Here is a table of points, one per row:
{-22,  74,  69, -15,  54, -43, -21, -21,  46, -39, -22, -16, -26, -12,
  21,  48, -20,  63, -55,  32,  29, -25, -13,   9}
{-28, -29, -19,  -1,  83,  -2, -33, -38,  78,  11, -76, -11, 101,  44,
  28, -31,  -4,  75,  90,  69, -45, -12, -35,  14}
{-37, -32, -39,   5, -31, -18, -33, -23,  -4, -36,  -8, -19, -15,  25,
 -12, -30, -25, -15, -28, -10, -11, -17,  -9, -12}
{ 15,  56, -10, 117, -16,  83,  -1,  54, -29,  24,  19,  51, -34, -23,
 -15, -95, -53,   4, -24,  78,  68,  12, -24, -17}
{  1, -10, -31,  68,  42, -31, -52, -29, -11,  -3,  46, -34, -60,   3,
 -25, -15,   7,  -2,  59, -19,  -7,  17, 127, -48}
{ 22, -28,  16,  31, -82,   4,  -2,  38, -18, -18, -49, -33, 127,  22,
 -29, -25, 100,  -5, -23, -12,  -5, -38,  83, -38}
{-36,  31, -11, -12, -29, -59, -35, -41,  11, 127, -20,   5, -24, -25,
 -12, -37, -16,  -2,  -2, -23, -10,  29,  -2, -25}
{-32, -41, -34, -29,  13,  -9, -26, -29, -13, -33,  -2, -12, -22,  -2,
 -18, -32, -19,  35, -35,  -5, -12, -13, -24, -19}
{ 18,  41, -30, -25, -17,  70, -53,  30, 127,  17, -53,  74, -15,  10,
 -41,   8,  14, -49, -20,  40, -78,  11,  -8, -37}
{ 21, -42, -34, -13, -17,  46,   8, -28, -21,  65, -18,  46,  -5, -41,
 -14, -27, -38, -25, -11,  12,  -3, -26, -24, -12}
{  5,  69, -15, -26,  65, -11, -15,  -7,  29,  28, -17, -31,  63,   1,
 -15, -51,   8, -76, -51,  -4,  29, -30,  57, 127}
{-20, -19,  83, 127,  20,  22,  25,  -3,  20,  52,  41, -16,  20,   7,
  37,  22, 100,  -9, -40, -26, -29, -22, -18, -29}
{-19,  17,  89, -40, -33, -42, -14, -11,  -3, -33, -12,  55, -21,  43,
 -13, -32, -40,  -8, -35, -16, -17,  46,  47, -30}
{ 32, -15,  66,   9,  20,  10,  15, -26, -30,  14, -14,  66, -24,  10,
 -28,  87,  41, -23, -12, -28, -31, -60, -31, -10}
{-33, -27,  47, -29, -29, -13, -38, -23, -12, -23,  -6, -11, -17, -11,
 -20, -22, -24, -20, -12,  -8,  -6, -14, -25,  -7}
{-32,  22,  49, -10, -21, -26, -23,  -8,  23, -19, -15, -32, -16, -37,
 -85,  74, -16, -15,  45, 123,  51,   3,  23,  96}
{-25,  78, -11, -14, -23, -28, -19, -38, -55,  25, -15, -46, -36,  -7,
  17,  21,  -8,  17, -13,  59,  49, -33,  -1, -37}
{ 22,  -8,  23, -61, 108,  34,  89, -23, -11, -27, -18,  19,  25, -51,
  -1,  -4, -65, -31,  17,   1,   3,  55, 111, -63}
{ 15, -50,   3,  -5,  86, -36, -29,  60,   9,   0, 102,  11,  29, -15,
  17, -46, -29, -16,  22, -29, -10, -12,  67,   2}
{-10,  70, -21, -35,  26,  56,  21,  51, -24,  67,  31,  17,  19, -42,
  22,  -6, -11, 119, -50,  12, -21, -33, -31,  52}
{ 60,  -9, -14,   9, -17,   1,  59,  -8, -18, -16, -30,  23, -11, -12,
 -23, -21,  10,  16,  17,  13, -17, -40,  88, -34}
{-56, -25,  72, -38,   0,   2,  98, -32, -18,   9, -15,  55, -20, 118,
  10, -32,  26,   8, -18, -33, -26, 109, -36,  13}
{-28, -20,  92,  17,  52, -24,  55,  54, -28, -10,   0, -13, 105, -38,
 -32, -13,   9, -34,  40,  -6, -11, -25, -48, -16}
{-17,  10,  35,   6, -38, -22, -26,  73, -11,   2, -27, -21, -23, -11,
  84, -35, -18, -59, 127, -35, -18,   2,  -8,  43}
{  9, -25,  22,  45,  16,  61,  24, -11,  18, -15,   6,  40,  22,  10,
 -54, -28,   0, 115,  70, -71,   4,  31,  89, 124}
{ 65,   3,  27, -12, -47,  39,  14, -22,  59,  28, 127,  41,  23,  79,
  62,  34,  19,  13,  82, 120, -14, -53,  29,   9}
{ 15, -31,  15, -51,   3, -17,   7,  40, -34, -12,  32,  10, -49, -35,
   3, -22,  93, -34,  38, -24,  -8, -28, -31,  31}
{ 12, -32, -48, -46,  26,  17, -38, -25, -25, -19, -13, -29, -33, -30,
  -5, -14, 127,  -3, -24,  -9,  -5,   2,  32, -17}
{-37, -36, -43, -30, -34,  -6, -23, -31, -16, -31,  -3, -15, -18,  -7,
   1, -20, -16, -28,   2, -11, -13,  -8, -24,  10}
{-13, -25, -13,  25, -32, -42,  70, -10,   8, -33,  -7,   3, -16,  -4,
 -21, -25, -38, -11, -27, -14, -17, -31, -26,  -7}
{127,  68, -44,  26, -27, -60,  52, -11, -11, -42, -22,  11, -13,  76,
 -19,  43, -27, -16,  -3, -47, -16,  22, -20,   4}
{-41,  -7, -17, -30,  49,  65, -50, 110,  -3,  61,  60, -15,  -6, 127,
 -54, 101, -25,  10, -27, -31,  62,  21, -10, -29}
{-22,  50, -38, -14,  36, -12, -16, -22, -28, -23,   3,  -8,  32, -24,
 -47,  43,  -7,  91, 126, -35, -22,   2, -48, -23}
{ -5, -24, -45,  45,  92, -26,  13, -23, -10, -18, -17, -13, -18, -17,
 -16, -12,  31, -24,   4,  -6,  -9, -29, -39, -17}
{-20,  63, -29, -11,  40, -36,  -2,  71,   9, -30,  38, -21, -27,  -6,
  70, -46, -16,  62,  -1,  -8, -51,  -2, -34,  11}
{-59,  -2,  21,  26, -27, 127,  18, -31, -25, -47, -19, -50, -32,  32,
 -13, -22, -14, -18,  -9, -12,  -6, -35,  -8, -15}
{ 40, -37, -31, -29, -25, -19, -32, -22, -25,  20, -10, -17,  -7, -14,
  -5, -26, -31, -15, -23,  -7, -23,  -9, -23,  -9}
{ -3,  28, -36, -47, -20,  34,  56,  25, -11, 112, -43, -27, -11,  87,
  -5,  34, -23, -46,   4, -18,   3,   4,   7, -12}
{-33,  12, -26,  70,  69,   0, -46, -50, -41,  -8,  10, -19,  50, -19,
  57,  69, -38, -63, -54, -20, -44,  12,  65,  39}
{ -1, -20,  15, -11,   5, -35,  75, -15,   1, -16, -10, -45, -35, -10,
 -14, -27,  14,  -6, -30,  -2,  -6, -46,  13, -18}
{ -5, -13, -54,  97, -27,  20,  49, -28, -20,  -3, -25, -10, -14,  59,
 -11,  15, -49, -19, -10, -15, -19, -14, -29,  -1}
{ 60, -33, -42,  13,   2, -22, -34, -13, -20, -29,  -5,  21,  -9, -40,
 -13, -10,  17, -12, -23, -22, -23,  36, -37,  -4}
{-18, -68, -31, -28,   5, -35,  -1,  99,  21,  -8, -41, -35, -54,  -2,
  96,  82,  -8,  40, -14,  46,  17, -24,  23,  34}
{-38, -33, -43, -26, -37, -10, -20, -10,  -2, -33,  10, -11, -26, -12,
 -29, -18, -15, -33,  31, -22,  -9, -10, -28,  18}
{-37,  25, -34, -31, -55, -40,  -6, -68,  39,   5, 127, -18,  80, -26,
  -9,  -1, -17,   8, -51, -26,   5,  -9, -19,  -3}
{-33,  19, -23, -11, -31, -33, -11, 103,  25, -23,  20, -12, -22, -39,
 -46,  28, -20, -10, -35,   1, -26,  -4,  -6, -28}
{ 16,  61,  -5, -29,   0,  13, -27,  13,  45, -21,  -5, -24,  75,  -4,
  99, -12, -14,   9,  37, -70, 127, -18, -24, -63}
{  79,   -5,   17,   43,    3,   26,   37,   17,   67,    4,   35, -101,
  -10,   29,   -3,    1,   72,    6,  -13,   76,   19,  127,  -31,    0}
{-16,  -1,  51,  16, -68,   6, -26,   7, -47, -25, -27,  43,  14, -31,
 103,  49, -19,  63, -14, -14, -41,   5,  60,  59}
{117, -33,  76, -43, -15,  18, -80, -19, -43, -24, -14, -27, -12,  32,
  -3, -29, -16,  -4, -34,  -6,  -7,  20, -37,   4}
{ 47, -28,   6,   1,  37,  11, -19, -22, -26, -17, -17, -20,  -3, -20,
 -16, -13,  -5, -22,   5,  -3,  -7, -27, -27, -16}
{ -6, -17,  72,  25, -17, -27, -37, -18, -11,  -9, -19,  -2,  11, -20,
 -27, -13, -38, -24,  31, -11,  -7, -12, -17, -27}
{  1, -67, -12,  43, -18,  47,  48, -13,  93,  19,   8,  93, -36, -45,
  89,  57,  -6, -10, -10,   7, 127,  24, -24,  28}
{-27,  62, -42, -26, -34,  13,  -6,  41, -11, -57,  25, -20,  65, -30,
  49,  34, -15,  12,  25,  40, -35,   2, -29,  -2}
{ -3,  97, -36,   1,  14, -33,   4, -15, -34, -41, -27, 127, -19,  49,
   8, -23, 127, -23, -13,  12,  30,   1,  23, -20}
{-32, -49, -43,  14, -23, -50,  34,  22, -79,  48,   1,  64,  43,  18,
 -35,  34,  10,   0, -12,  94,  76, 119, -16,  -7}
{ 33, -54, -15, -15, -31, -26, -24,  11,  39,  60, -43, -13, -16, -28,
 -11,  55, -13,  82, -27, -24,  63, -38,  -6,  -9}
{-42, -19,  39,  -4, -13, -25,  16, -21,  -2, -18,  -4, -27, -34, -17,
 -21, -21,  -7, -13,  -3,  -8,  -6, -25,  -6, -20}
{ 28,  59,  19, -44, -33,  69,  34, -31,  23,  28, -12, -35, -24, -75,
 -15,  -3,  21, -23,  -7, -44, -29,  61, -17, -17}
There is one direction along which these points spread out most. Take the direction at right angles to it along which they spread out most. Go by this last direction. How far along it is each point below, from 0 to 99? 50 is the average, and the first point above lies past it. One standard deviation of the points above along it is 16.
{-33, -27,  47, -29, -29, -13, -38, -23, -12, -23,  -6, -11, -17, -11,
 -20, -22, -24, -20, -12,  -8,  -6, -14, -25,  -7} 55
{ 22,  -8,  23, -61, 108,  34,  89, -23, -11, -27, -18,  19,  25, -51,
  -1,  -4, -65, -31,  17,   1,   3,  55, 111, -63} 50
{ 16,  61,  -5, -29,   0,  13, -27,  13,  45, -21,  -5, -24,  75,  -4,
  99, -12, -14,   9,  37, -70, 127, -18, -24, -63} 71
{-20,  63, -29, -11,  40, -36,  -2,  71,   9, -30,  38, -21, -27,  -6,
  70, -46, -16,  62,  -1,  -8, -51,  -2, -34,  11} 79
{-28, -20,  92,  17,  52, -24,  55,  54, -28, -10,   0, -13, 105, -38,
 -32, -13,   9, -34,  40,  -6, -11, -25, -48, -16} 62
{ 15,  56, -10, 117, -16,  83,  -1,  54, -29,  24,  19,  51, -34, -23,
 -15, -95, -53,   4, -24,  78,  68,  12, -24, -17} 28
{-36,  31, -11, -12, -29, -59, -35, -41,  11, 127, -20,   5, -24, -25,
 -12, -37, -16,  -2,  -2, -23, -10,  29,  -2, -25} 48
{-37,  25, -34, -31, -55, -40,  -6, -68,  39,   5, 127, -18,  80, -26,
  -9,  -1, -17,   8, -51, -26,   5,  -9, -19,  -3} 65
{-16,  -1,  51,  16, -68,   6, -26,   7, -47, -25, -27,  43,  14, -31,
 103,  49, -19,  63, -14, -14, -41,   5,  60,  59} 65
{-19,  17,  89, -40, -33, -42, -14, -11,  -3, -33, -12,  55, -21,  43,
 -13, -32, -40,  -8, -35, -16, -17,  46,  47, -30} 39
{ 22, -28,  16,  31, -82,   4,  -2,  38, -18, -18, -49, -33, 127,  22,
 -29, -25, 100,  -5, -23, -12,  -5, -38,  83, -38} 44
{127,  68, -44,  26, -27, -60,  52, -11, -11, -42, -22,  11, -13,  76,
 -19,  43, -27, -16,  -3, -47, -16,  22, -20,   4} 30
